In the data rows, zero lies at 4.5, halfway between 4 and 5.
Here are some points, one per row:
(2 2 2 3 5 7 5 7 4 6 6 4 4 6 7 3 6 5 4 0 6 3 3 4 5 4 6 4 3 1 9 5)
(2 6 7 5 3 3 5 5 6 6 2 5 5 3 4 9 4 2 1 5 6 7 5 6 7 7 4 4 6 3 4 3)
(6 6 6 4 4 2 3 6 4 4 5 6 5 4 4 3 4 6 3 1 3 5 6 4 6 5 1 4 2 6 1 6)
(3 6 3 7 4 3 5 7 7 7 3 9 3 0 5 4 5 4 3 5 6 4 5 5 5 6 5 6 5 5 7 3)
(3 2 3 3 1 5 3 1 5 4 1 3 4 5 3 4 5 5 6 3 7 5 7 5 6 6 5 5 0 4 8 7)
(6 3 3 5 4 8 4 2 5 5 4 4 6 6 5 6 2 5 5 1 1 3 4 5 7 9 4 7 4 5 6 7)
(5 7 4 4 5 5 0 5 4 3 7 4 5 3 5 2 5 6 4 6 2 6 2 6 6 6 7 8 5 4 3 5)
(7 6 6 7 3 6 4 4 4 2 6 3 5 7 6 3 2 7 4 5 5 5 6 6 7 5 4 6 7 7 5 5)
(5 5 2 9 4 5 4 8 3 4 2 3 3 5 4 4 5 7 5 5 6 5 2 4 7 5 2 2 0 3 6 5)
(3 5 3 3 5 7 4 6 5 4 3 3 5 8 3 3 6 9 5 9 4 5 6 2 7 4 3 6 5 5 4 5)
(5 5 3 5 6 4 5 3 5 3 4 3 6 4 3 4 5 4 5 5 4 6 6 4 4 7 4 6 5 5 0 6)
(2 5 8 2 4 4 7 5 6 3 4 3 4 0 5 4 7 6 1 5 8 6 5 5 9 6 5 4 4 4 5 5)
(4 4 7 5 2 4 3 5 1 5 1 5 5 2 5 7 3 4 4 3 6 4 0 5 4 5 4 5 7 5 5 5)
(4 5 0 5 5 4 5 5 1 5 3 3 4 4 3 5 3 6 3 2 5 5 7 5 7 6 4 7 2 6 2 0)
(4 8 6 4 7 3 6 5 6 5 4 5 5 3 4 4 3 5 6 1 8 4 7 6 2 5 4 5 4 4 6 5)
(4 6 5 3 4 5 3 6 1 4 5 6 6 5 2 4 4 4 3 4 5 6 6 4 6 5 7 5 2 6 4 5)
(3 6 3 6 2 3 4 5 4 6 5 4 8 5 4 3 7 5 3 4 4 5 4 6 6 7 5 1 9 3 5 5)
(5 5 6 5 4 5 3 3 5 6 8 2 8 4 3 2 5 5 3 2 3 3 5 3 3 4 3 5 3 6 6 2)
(3 4 4 6 3 7 4 3 5 6 2 5 2 2 3 3 5 5 4 5 8 6 7 6 5 6 4 6 5 6 6 8)
(2 5 4 4 5 4 3 5 5 4 3 4 4 7 9 4 5 7 4 3 4 5 6 5 5 6 4 5 4 7 5 4)
(3 4 5 7 9 3 3 6 5 5 4 3 7 2 3 5 6 6 2 6 8 4 4 3 7 8 4 6 4 6 6 7)
(5 1 6 6 4 5 3 7 4 4 4 6 7 5 5 5 2 5 2 7 4 5 5 5 3 0 4 7 3 2 7 4)
(9 4 3 4 5 1 4 7 4 7 2 3 3 4 6 5 4 6 3 5 3 5 8 6 5 4 4 5 5 4 5 8)
(5 3 4 3 5 3 5 4 2 3 1 3 2 4 4 4 8 3 3 4 6 7 6 4 4 6 9 5 3 3 7 8)
(6 4 3 5 4 6 4 7 6 2 3 6 8 4 5 4 5 6 5 3 6 4 7 3 6 6 5 5 5 3 5 3)
(1 9 5 7 3 4 2 5 5 6 3 3 5 2 2 7 5 8 3 4 5 0 7 5 6 5 4 5 4 4 4 6)
(5 4 4 7 4 4 3 3 5 9 4 3 6 4 7 7 4 6 6 4 6 6 6 2 4 6 5 6 0 5 4 4)
(5 6 5 4 7 4 4 5 5 5 2 4 4 5 4 1 5 4 4 4 6 4 5 9 9 1 2 6 3 3 4 4)
(3 4 5 4 3 0 2 3 5 4 5 5 5 4 4 5 7 4 3 7 7 6 5 4 6 7 0 6 5 1 4 6)
(4 7 3 4 2 5 3 6 5 4 4 7 4 4 2 5 3 6 6 6 3 6 6 5 4 5 6 5 2 3 5 6)
(3 7 6 4 6 4 3 4 4 6 3 4 8 3 4 6 3 5 3 7 4 7 6 8 5 6 2 6 3 3 5 4)
(5 5 9 3 4 6 5 7 4 4 4 5 5 3 4 6 4 5 7 4 3 1 9 3 8 6 3 7 5 1 4 4)
(3 4 5 3 4 8 4 2 7 8 3 5 3 5 3 1 3 6 4 6 4 4 5 1 4 4 5 3 4 2 5 7)
(5 5 3 6 4 8 4 7 4 5 3 2 6 4 6 6 5 6 3 3 4 2 7 3 4 3 3 6 7 6 4 6)
(5 8 3 4 4 6 1 4 4 3 4 3 5 4 9 4 5 5 7 2 9 4 6 2 6 4 4 6 5 5 4 3)
(4 1 0 4 5 5 5 3 6 3 4 4 4 4 4 6 5 3 7 4 4 3 5 8 6 5 4 6 4 3 6 5)
(3 3 4 4 4 5 7 5 5 5 2 5 5 6 1 4 4 9 7 1 7 5 4 7 1 5 4 5 5 1 1 6)
(6 5 3 2 3 6 4 5 5 4 4 8 9 4 5 2 5 5 1 3 6 3 3 4 4 4 2 7 2 6 4 6)
(4 5 4 4 3 4 4 5 5 5 3 2 6 4 0 3 5 3 4 4 4 5 5 6 8 5 3 5 5 7 6 3)
(2 4 6 6 6 5 2 1 0 2 7 6 6 3 3 5 7 5 1 6 6 2 6 6 5 5 3 5 3 4 4 3)
(3 6 5 3 5 4 3 7 7 0 5 4 3 6 4 6 3 6 1 4 5 4 5 4 3 9 4 5 3 4 4 4)
(4 7 4 4 0 3 6 5 5 2 5 4 6 4 4 5 4 4 8 4 5 2 6 5 5 5 6 5 3 3 7 6)
(5 2 4 4 3 8 4 5 2 4 5 7 3 1 3 4 6 8 4 4 4 8 6 5 6 7 3 5 6 4 9 3)
(7 5 2 4 4 4 6 4 5 6 7 6 4 2 3 4 6 8 4 5 5 3 4 3 6 5 4 6 5 4 6 5)
(4 5 3 3 0 3 4 6 7 3 4 6 4 4 5 6 7 9 3 3 3 3 5 7 6 5 3 7 1 5 5 8)
(2 3 3 3 5 3 3 6 5 3 1 3 6 0 3 3 6 3 6 4 3 5 6 2 4 4 4 6 5 3 5 6)
(5 2 3 4 4 3 3 6 7 5 5 5 6 3 3 8 5 5 3 4 9 6 6 2 9 2 3 6 6 6 3 7)
(6 4 5 7 2 6 4 3 4 3 0 5 7 1 7 3 5 5 5 5 4 2 5 4 5 5 5 7 3 6 1 7)
(2 4 5 4 3 6 5 7 4 4 5 3 5 3 5 5 2 9 5 3 4 5 4 4 4 4 5 9 5 6 5 4)
(4 4 4 3 3 4 4 5 4 5 3 2 9 5 4 4 6 4 3 4 5 5 8 6 4 4 5 5 4 3 7 6)
(2 2 4 4 2 5 5 6 4 7 6 3 6 6 6 3 5 3 7 5 5 4 5 4 9 6 2 4 2 4 5 5)
(2 1 2 4 7 6 3 4 5 5 3 8 2 5 6 4 5 2 5 3 4 3 5 3 6 7 3 4 5 1 6 9)
(3 4 6 4 5 5 5 4 4 6 5 6 6 4 6 4 9 7 8 3 3 7 6 5 4 3 3 4 5 6 4 4)
(5 7 5 7 4 4 7 3 6 4 6 6 6 3 4 2 6 5 4 7 5 6 5 4 6 4 6 6 3 3 6 6)
(3 2 2 6 5 4 8 6 5 5 6 4 3 5 3 3 5 3 7 3 3 2 6 3 5 5 5 5 1 6 3 5)
(4 9 4 4 2 3 5 4 3 6 5 5 4 7 4 4 6 4 3 3 6 5 4 4 7 4 4 8 6 4 6 7)
(2 5 6 4 4 3 5 7 3 4 2 5 5 6 3 4 3 4 7 6 3 6 4 2 5 5 3 7 4 7 5 5)
(6 2 4 3 3 6 4 5 6 5 5 6 5 5 3 4 4 4 5 6 9 4 5 5 5 5 5 5 4 5 5 4)
(4 7 3 5 5 6 7 6 4 0 4 3 5 5 4 4 5 5 6 5 5 5 6 4 6 5 3 4 5 6 6 4)
(2 3 1 8 3 6 5 5 5 6 5 5 6 2 4 3 1 5 6 4 4 5 6 5 9 4 5 3 4 3 4 6)
(6 6 4 2 3 4 4 4 7 4 1 0 5 4 5 3 4 6 5 4 5 3 3 3 6 5 3 6 3 3 6 2)
(4 5 7 6 4 6 5 7 5 6 6 4 5 3 4 6 7 3 2 4 6 7 6 5 6 7 5 9 4 0 3 6)
(3 5 2 1 4 6 5 4 6 5 5 5 4 5 4 8 5 6 4 5 4 4 5 2 4 2 3 7 3 7 5 5)
(5 3 7 5 4 4 4 6 3 6 6 0 4 3 3 3 5 5 7 3 6 3 2 6 6 3 5 7 5 6 5 6)
(6 8 5 4 4 7 5 3 3 5 5 3 7 2 5 5 4 7 5 5 2 4 1 6 5 3 0 6 4 6 4 6)
(6 4 6 5 2 1 5 3 5 5 3 6 6 5 6 5 6 3 1 6 8 6 3 4 6 6 5 5 5 3 4 4)
(4 4 4 4 5 3 5 5 6 5 3 4 4 6 1 4 5 8 6 4 5 2 4 3 6 5 5 9 6 3 5 3)
These points spread out most along one direction. Take the direction at right angles to it along which they spread out most. Go by this last direction. Where along it does each point below lie, from 0 to 99? 50 is the average, and the first point above lies past it. One standard deviation of the points above along it is 16.
(3 5 8 4 5 6 5 2 4 6 2 5 5 5 3 7 7 6 3 7 4 4 4 4 8 6 5 4 4 4 4 3) ~ 47
(4 7 1 2 5 6 4 5 6 7 5 3 5 3 5 5 5 5 3 5 5 5 6 5 5 5 3 4 4 4 6 4) ~ 50
(5 4 4 0 5 5 2 5 4 6 3 6 7 2 4 5 3 6 9 5 7 6 4 7 8 6 5 6 4 5 4 6) ~ 52
(5 5 5 4 4 2 3 3 0 5 4 5 5 5 4 7 7 7 4 5 6 2 7 5 5 4 4 6 5 4 5 3) ~ 39
(3 3 5 4 4 0 4 4 5 4 7 3 6 2 7 3 4 6 6 5 1 4 6 6 5 4 3 6 5 6 7 4) ~ 37
(4 5 4 6 3 5 6 5 5 5 1 5 6 6 4 2 6 7 3 4 5 3 6 6 5 6 2 9 5 6 8 4) ~ 44
(5 5 5 6 9 5 4 4 7 4 3 6 7 7 3 7 6 6 6 1 4 5 4 5 6 4 5 4 3 4 9 6) ~ 59
(6 6 5 2 4 5 4 8 4 7 4 5 6 4 5 3 5 5 4 7 6 1 5 7 3 9 3 4 4 8 4 5) ~ 35
(4 3 2 6 4 9 4 7 6 5 4 4 3 5 3 7 9 1 6 6 5 5 5 7 2 4 3 5 4 4 6 4) ~ 71
(0 3 5 4 3 3 4 6 5 6 3 6 5 5 6 4 6 7 3 6 6 4 4 7 5 6 6 4 4 5 3 4) ~ 58
(2 5 2 3 6 5 9 4 2 4 4 4 6 4 7 6 3 6 4 6 7 4 5 4 5 5 3 6 4 3 7 9) ~ 63
